Some points, each followed by its number:
tensor([-0.7, -0.8, -0.2, 0.8, 1.4, 0.8, 0.1, -0.1]) 0
tensor([0.4, 1.3, 2.1, 1.8, 0.8, -0.1, -0.5, -0.5]) 1
tensor([0.2, 0.9, 2.0, 2.5, 1.4, 0.0, -0.6, -0.6]) 2
tensor([1.4, 1.8, 2.0, 1.5, 0.4, -0.7, -1.1, -0.8]) 3
tensor([0.0, 0.3, 0.4, 0.2, 0.2, 0.5, 0.9, 1.0]) 4
tensor([-0.6, -0.3, 0.8, 1.8, 1.5, 0.8, 0.3, -0.1]) 5
tensor([1.1, 0.8, -0.2, -1.2, -1.6, -1.6, -1.4, -0.9]) 6
tensor([1.5, 2.1, 2.2, 1.6, 0.3, -1.0, -1.3, -0.9]) 7
tensor([-0.3, -0.9, -1.5, -1.8, -1.4, 0.3, 1.7, 0.8]) 8
tensor([-0.3, 0.1, 1.2, 2.0, 1.7, 1.0, 0.6, 0.2]) 9
tensor([0.0, 0.3, 0.0, -0.6, -1.1, -1.2, -1.0, -0.7]) 10
tensor([0.4, 1.3, 2.2, 2.0, 0.9, 0.0, -0.4, -0.5]) 11
tensor([-0.5, -0.4, 0.2, 1.1, 1.2, 0.4, -0.1, -0.2]) 12
tensor([-0.7, -1.2, -1.5, -0.2, 1.1, 0.5, 0.5, 1.1]) 13
tensor([0.6, 1.0, 1.2, 0.5, -0.6, -1.2, -1.3, -0.8]) 14
tensor([-0.4, 0.3, 1.0, -0.6, -1.3, -0.5, 0.6, 1.3]) 15
tensor([-0.9, -1.6, -2.1, -2.1, -0.7, 2.0, 3.0, 1.9]) 16
tensor([-0.7, -1.2, -1.5, -0.7, 0.9, 2.0, 2.0, 1.2]) 17
tensor([0.5, 0.4, -0.2, -0.9, -1.2, -1.2, -1.1, -0.8]) 18
tensor([-0.4, -0.6, -0.3, 0.4, 1.2, 1.3, 0.8, 0.2]) 19
tensor([-0.2, 0.1, 1.1, 1.7, 1.4, 0.9, 0.6, 0.2]) 20
tensor([-0.2, 0.0, 0.2, 0.0, -0.7, -1.1, -1.1, -0.7]) 21
tensor([-0.2, 0.0, 0.2, 0.3, 0.1, 0.4, 0.7, 0.6]) 22
tensor([-0.4, 0.6, 0.9, -0.8, -1.3, -0.6, 0.4, 0.9]) 23
tensor([-0.3, -0.4, -0.6, -0.9, -0.5, -0.1, -0.1, -0.2]) 24
New points follow, each followed by the number of its nearest point above.
tensor([0.4, -0.4, -1.3, -1.0, 0.1, 0.1, -0.8, -0.8]) -> 24
tensor([0.0, -0.6, -1.3, -1.3, 0.0, 0.4, -0.7, -1.1]) -> 24
tensor([-0.3, -0.2, -0.5, -1.0, -0.9, -0.4, -0.1, 0.1]) -> 24
tensor([-0.8, -1.6, -2.2, -2.3, -1.9, -0.2, 2.0, 1.8]) -> 8
tensor([-0.7, -1.3, -1.6, -0.8, 0.8, 2.0, 2.0, 1.2]) -> 17
tensor([-0.3, -0.2, -0.6, -1.1, -1.0, -0.5, -0.2, 0.0]) -> 24
tensor([0.6, 0.9, 0.7, 0.0, -0.6, -0.9, -1.0, -0.7]) -> 14
tensor([0.3, -0.4, -1.3, -1.1, 0.2, 0.3, -0.5, -0.6]) -> 24
tensor([0.1, -0.5, -1.4, -1.2, 0.3, 0.6, -0.3, -0.5]) -> 24
tensor([-0.6, -1.4, -2.1, -2.4, -2.1, -1.3, 0.9, 3.1]) -> 8
tensor([-0.4, -0.4, -0.4, -0.4, -0.5, -0.3, -0.2, -0.3]) -> 24
tensor([0.6, 0.8, 0.7, 0.1, -0.5, -0.9, -1.0, -0.7]) -> 14
tensor([0.0, -0.7, -1.4, -1.6, -0.2, 0.8, -0.1, -0.7]) -> 24
tensor([0.1, -0.5, -1.2, -1.3, -0.1, 0.3, -0.6, -0.9]) -> 24
tensor([-0.3, -0.3, -0.5, -0.8, -0.5, -0.1, -0.1, -0.1]) -> 24
tensor([-0.7, -1.3, -1.8, -1.6, 0.0, 2.0, 1.5, 0.9]) -> 17
tensor([0.3, -0.4, -1.4, -1.7, -0.6, 0.3, -0.3, -0.7]) -> 24
tensor([-0.8, -1.5, -2.1, -2.0, -1.4, 0.0, 2.0, 1.7]) -> 8
tensor([-0.4, -0.8, -0.6, 0.4, 1.4, 1.5, 0.8, 0.1]) -> 19
tensor([0.3, 1.0, 2.2, 2.8, 1.6, 0.2, -0.4, -0.6]) -> 2
tensor([-0.7, -1.3, -2.0, -2.1, -1.7, -0.2, 1.9, 1.7]) -> 8
tensor([-0.7, -1.3, -1.6, -1.6, -0.5, 1.8, 2.5, 1.6]) -> 16
tensor([-0.5, -0.6, -0.9, -1.2, -1.0, -0.4, -0.2, -0.1]) -> 24
tensor([-0.8, -1.3, -1.0, 0.6, 1.0, 0.3, 0.6, 1.1]) -> 13
tensor([-0.8, -1.3, -1.3, 0.4, 1.8, 1.0, 1.0, 1.5]) -> 13
tensor([-0.1, 0.4, 1.5, 2.6, 2.1, 0.4, -0.7, -0.8]) -> 2
tensor([0.3, -0.3, -1.1, -1.5, -0.7, 0.6, 0.4, -0.4]) -> 24
tensor([-0.7, -1.0, -0.5, 0.7, 1.5, 1.0, 0.0, -0.3]) -> 0
tensor([-0.8, -1.5, -2.0, -2.0, -1.6, -0.2, 1.8, 1.6]) -> 8
tensor([-0.5, -0.5, 0.2, 1.1, 1.1, 0.5, -0.3, -0.5]) -> 12
tensor([-0.5, -1.0, -1.5, -1.7, -1.3, 0.2, 1.8, 1.1]) -> 8
tensor([-0.7, -1.3, -1.5, 0.0, 1.4, 0.8, 0.7, 1.2]) -> 13
tensor([0.2, -0.4, -1.4, -1.8, -0.9, 0.5, 0.4, -0.4]) -> 24
tensor([-0.4, -0.4, -0.5, -0.9, -0.7, -0.4, -0.4, -0.3]) -> 24
tensor([0.1, 0.3, 0.3, 0.3, 0.1, 0.6, 1.2, 1.1]) -> 4
tensor([-0.3, -0.9, -1.4, -1.6, -1.2, 0.1, 1.6, 1.0]) -> 8
tensor([-0.9, -1.6, -2.2, -2.1, -0.3, 2.4, 2.4, 1.5]) -> 16
tensor([0.0, 0.5, 1.1, 1.0, 0.2, -0.8, -1.2, -0.9]) -> 14
tensor([-0.6, -0.9, -0.8, 0.2, 1.3, 1.6, 1.2, 0.4]) -> 19
tensor([0.1, -0.3, -0.5, 0.2, 0.0, -1.1, -1.5, -1.1]) -> 21
tensor([-0.6, -0.8, -0.4, 0.8, 1.3, 0.7, 0.1, -0.2]) -> 0
tensor([-0.5, -0.4, -0.5, -0.7, -0.8, -0.5, -0.4, -0.4]) -> 24
tensor([-0.3, -0.3, -0.3, -0.7, -0.6, -0.3, -0.2, -0.1]) -> 24
tensor([0.0, -0.6, -1.3, -1.5, -0.6, 0.8, 0.6, -0.3]) -> 24
tensor([0.2, -0.5, -1.3, -1.7, -0.9, 0.5, 0.4, -0.4]) -> 24
tensor([1.0, 0.7, -0.3, -1.2, -1.6, -1.6, -1.4, -0.9]) -> 6
